(63): [133 173 125 155]
(7): [ 79 129 130 148]
(67): [149 152 122 153]
loc: [152]	(67), 1
loc: [153]	(67), 3
loc: [148]	(7), 3
loc: [149]	(67), 0
loc: [130]	(7), 2
loc: [129]	(7), 1

(76): [149  91 144 106  78 144  85  75 123 129 145  98  93]
(12): [159 163  83 170 163  92 136 109 128 104 120 122 126]
(175): [159 152 109 179 169 120 160 136 153 131 112 132 116]
(131): [110 179 150 108 144 156 178 133 126 131 157 134 118]
(24): [ 98 116 103  83 123 119 106 160 101 157 120 137 144]
(38): [107 149 141 105  94 140 146 113 104 127 144 134 136]
(188): [127 174  97 117 102 141 187 131 113 116 164 166 125]
(157): [110 179 150 108 144 156 178 164 126 131 157 134 118]
(198): [158 106 145 113 150 134 116 127 168 153 146 103 100]
(92): [165 180 151 150 171 150 173 166 160 106 137 160 112]
(150): [148 154 116 167 164 141 147 130 155  99 131 129 109]
loc: [154]	(150), 1
loc: [130]	(150), 7
loc: [132]	(175), 11

(106): [125 128 129 129 126 127 125 132 129 128 128 133 128 131 124 127 127 127
 129 126 125 127 130 129 129]
(112): [115 128 116 145 136 131 119 132 122 116 123 142 138 136 128 131 129 119
 125 123 138 129 133 115 125]
(71): [120 121 134 127 144 131 127 146 129  95 115 121 127 126 123 143 134 126
 134 134 134 120 134 116 121]
(32): [124  99 146 116 128 134 113 101 117 137 138 150 138 138 125 120 133 166
 130 117 113 120 133 123 136]
(44): [134 131 116 124 124 136 131 129 131 126 123 133 133 129 134 122 127 123
 125 127 134 125 127 127 124]
(178): [123 128 132 136 136 138 129 132 134 144 137 115 132 116 122 117 139 149
 134 138 118 130 126 125 127]
(14): [115 128 116 145 136 131 119 132 122 116 123 142 138 136 152 116 130 134
 123 139  94 116 138 133 118]
(90): [160 107 111  89 117 140 141 152 161 116 160 129 120 148 141 155 119 129
 116 143 111 151 127 128 145]
q: [115 128 116 145 136 131 119 132 122 116 123 142 138 136 152 116 130 134
 123 139  94 116 138 133 118]	(14)
loc: [94]	(14), 20

(120): [134 127 121 129]
(145): [142 133 110 121]
(135): [101 149 143 123]
(54): [139 119 140 126]
(121): [ 96 154 122 134]
(13): [105 147 130 142]
(85): [130 126 123 124]
(81): [174  92 133 121]
loc: [101]	(135), 0
loc: [143]	(135), 2
loc: [122]	(121), 2

(119): [127 124 133 148 145 121 152 125 147 115 103 147 124 152 122 129 144 124
 141 132 129 117 137 105 111 153]
(47): [157 136 138 114 122  91 125 130 135 128 147 109  93 109 144 143 109 149
 115 146 114 136 156 128 154 115]
(122): [109 111 133 109 125 136 143 149 101 148 121 136 115 125 119 115 140 114
 113 109 134 158 134 170 142 136]
loc: [157]	(47), 0
loc: [140]	(122), 16
loc: [156]	(47), 22
loc: [117]	(119), 21
loc: [132]	(119), 19

(160): [127 128 131 123 130 131 126 128 136 130 121 128 130 130 132]
(37): [139 120 130  80 131 132 131 130 131 128 130 129  83 125 132]
(30): [110 107 129 108 128 126 126 147 127 129 141 128 126 131 130]
(94): [127 122 132 120 134 131 129 125 136 132 141 129 133 123 135]
(74): [182  96 121 124 122 127 132 156 132 121 112 124 138 134 120]
(147): [133 125 125  94 125 124 127 120 143 127 133 128 148 124 123]
(17): [150 123 127 131 127 124 128 128 118 130 122 129 124 128 129]
loc: [96]	(74), 1
q: [127 128 131 123 130 131 126 128 136 130 121 128 130 130 132]	(160)
q: [127 122 132 120 134 131 129 125 136 132 141 129 133 123 135]	(94)
loc: [143]	(147), 8

(123): [155 121 135 136 118 120]
(91): [114 122 133 117 127 108]
(97): [118 137 170 124 134 108]
(49): [122 121 127 135 121 130]
(100): [111 120 116 107 133 171]
loc: [124]	(97), 3
loc: [114]	(91), 0
loc: [136]	(123), 3
loc: [170]	(97), 2
loc: [137]	(97), 1

(51): [131 130 131 127 127 134 127 112 128 134 131 125 124 118 129 111 116 123
 125 127 157]
(27): [127 118 125 129 130 130 130 155 131 137 134 126 126 133 130 136 154  76
 122 129  94]
(11): [131 110 133 130 133 130 136 148 128 122 135 126 130 143 126 117 148 103
 125 131 142]
(52): [134 135 126 132 132 120 133 114 126 115 126 127 126 141 125 114 109 158
 127 133 139]
(5): [129 131 123 130 129 123 129 134 128  98 125 130 130 135 128 100 131 173
 128 130 186]
(96): [128 136 126 127 121 130 116 134 123 136 119 131 131 104 126 139 132 117
 130 125 110]
loc: [173]	(5), 17
loc: [124]	(51), 12
loc: [155]	(27), 7
loc: [115]	(52), 9
q: [131 130 131 127 127 134 127 112 128 134 131 125 124 118 129 111 116 123
 125 127 157]	(51)
loc: [157]	(51), 20

(82): [ 83 158 131 121 126 144]
(104): [179 137 159 165 113 117]
(46): [111 108  99 147 132 132]
(105): [153 170 146  88  89 143]
(149): [125 163 131  89  72 147]
(61): [162 101 125 140 135 109]
(107): [179 137 178 104 128 130]
(48): [143 136 152 123 138 121]
(78): [179 137 159 104 113 117]
loc: [170]	(105), 1
loc: [152]	(48), 2
loc: [146]	(105), 2

(2): [126 120 174 170  88 107 144 106  96]
(125): [139  95 151 106 105  82 156 123 158]
(9): [128 127 129 129 128 128 127 128 128]
loc: [107]	(2), 5
loc: [88]	(2), 4

(114): [122 140 127 131 135 133  79 133 114 133 131 113]
(88): [122 140 127 131 135 133  79 119 145 133 131 113]
(99): [118 145 112 119 156 124 141 132 170 141 123 143]
(77): [114 129 133 134 129 128 120 116 133 117 122 131]
q: [114 129 133 134 129 128 120 116 133 117 122 131]	(77)
loc: [117]	(77), 9
q: [122 140 127 131 135 133  79 133 114 133 131 113]	(114)
loc: [120]	(77), 6
loc: [118]	(99), 0

(113): [138 128 130 131 132 119 128 129 123 121 121 129 128 136 127 113 134 125
 127 129 142]
(8): [125 125 135 128 124 129 122 165 132 108 129 131 126 121 132  93 169 163
 125 126  95]
(133): [138 128 130 128 132 119 128 133 123 121 121 129 128 106 127 113 134 125
 127 129 142]
(60): [132 133 119 131 131 119 134 127 120 107 121 129 126 130 126 106 121 165
 133 130 115]
(15): [127 140 128 124 127 125 128 132 131 124 127 126 122 122 130 111 130 170
 129 133  91]
loc: [111]	(15), 15
loc: [107]	(60), 9
q: [127 140 128 124 127 125 128 132 131 124 127 126 122 122 130 111 130 170
 129 133  91]	(15)
q: [125 125 135 128 124 129 122 165 132 108 129 131 126 121 132  93 169 163
 125 126  95]	(8)

(126): [ 86 104  88 110 127 100 112  97 135  87 134 109  96]
(134): [134  93 113 140 137 140 151 123 132 137 127 122 162]
(101): [131 140 156 118 127 118  97 142  94 133 139 117  87]
(57): [134  93 113 140 137 140 151 123 121 137 132 102 150]
(43): [167 108  99 133 128 150 137 117 142 152 118 163 163]
(137): [113 122 171 107 122 104 114 126 137 116 136 100 166]
loc: [128]	(43), 4
loc: [94]	(101), 8
loc: [107]	(137), 3
loc: [152]	(43), 9

(23): [125 169 130 134 115]
(177): [125 170 129 134 115]
(109): [142 124 139 129 147]
(192): [125 170 129 135 115]
(153): [141 162 129 126 113]
(193): [143  94 138 129 147]
(89): [145 108 103 123 140]
(183): [144 104 138 125 142]
(139): [161 169 129 133 114]
(73): [142  98 139 128 170]
loc: [104]	(183), 1
loc: [133]	(139), 3
loc: [162]	(153), 1
loc: [130]	(23), 2
loc: [94]	(193), 1
loc: [145]	(89), 0
q: [125 170 129 135 115]	(192)

(26): [172 130 146 105]
(62): [129 111 133 112]
(166): [131 126 142 153]
(152): [150 133 104 132]
(39): [139 118 121 149]
(190): [135 130 132 109]
(184): [133 126 138 112]
(16): [154 139 134 136]
(20): [171 130  89 118]
(124): [134 131 123  93]
loc: [154]	(16), 0
loc: [93]	(124), 3
loc: [135]	(190), 0

(110): [146 137 120 128 140 122 137 115 109 137 127  94 128 140 152 149 120 118
 126 128 112 128 139 128 128 123 128 120 115 137 121 113 113 107 105 140
 140 128 134 176 138 132]
(103): [149 117 145 128 141 116 130 145 112 134 126 112 128 128 160 146 131 165
 155 141 130 128 148 146 128 116 140 133 165 129 118 108 133 147 126 118
 135 128 145 127 117 128]
(33): [146 130 138 127 119 122 126 109 136 134 126 139 135 141 146 146 131 112
 150 129 127 128 128 132 132  96 128 135 132 155 127 131 132 128 110 152
 135 128 141 143  94 149]
loc: [150]	(33), 18
loc: [107]	(110), 33
q: [146 137 120 128 140 122 137 115 109 137 127  94 128 140 152 149 120 118
 126 128 112 128 139 128 128 123 128 120 115 137 121 113 113 107 105 140
 140 128 134 176 138 132]	(110)
loc: [123]	(110), 25
loc: [143]	(33), 39
q: [146 130 138 127 119 122 126 109 136 134 126 139 135 141 146 146 131 112
 150 129 127 128 128 132 132  96 128 135 132 155 127 131 132 128 110 152
 135 128 141 143  94 149]	(33)
loc: [105]	(110), 34

(179): [172 147 103 179]
(174): [158 135 137 115]
(45): [122 135 178 182]
(108): [136 162 137  96]
(164): [131 137 107 159]
(176): [114 154 119 174]
(162): [136 141 132 158]
(116): [106 103 159 135]
(4): [136 162 137 115]
(171): [154 154 106 157]
loc: [179]	(179), 3
q: [114 154 119 174]	(176)
loc: [147]	(179), 1
loc: [172]	(179), 0

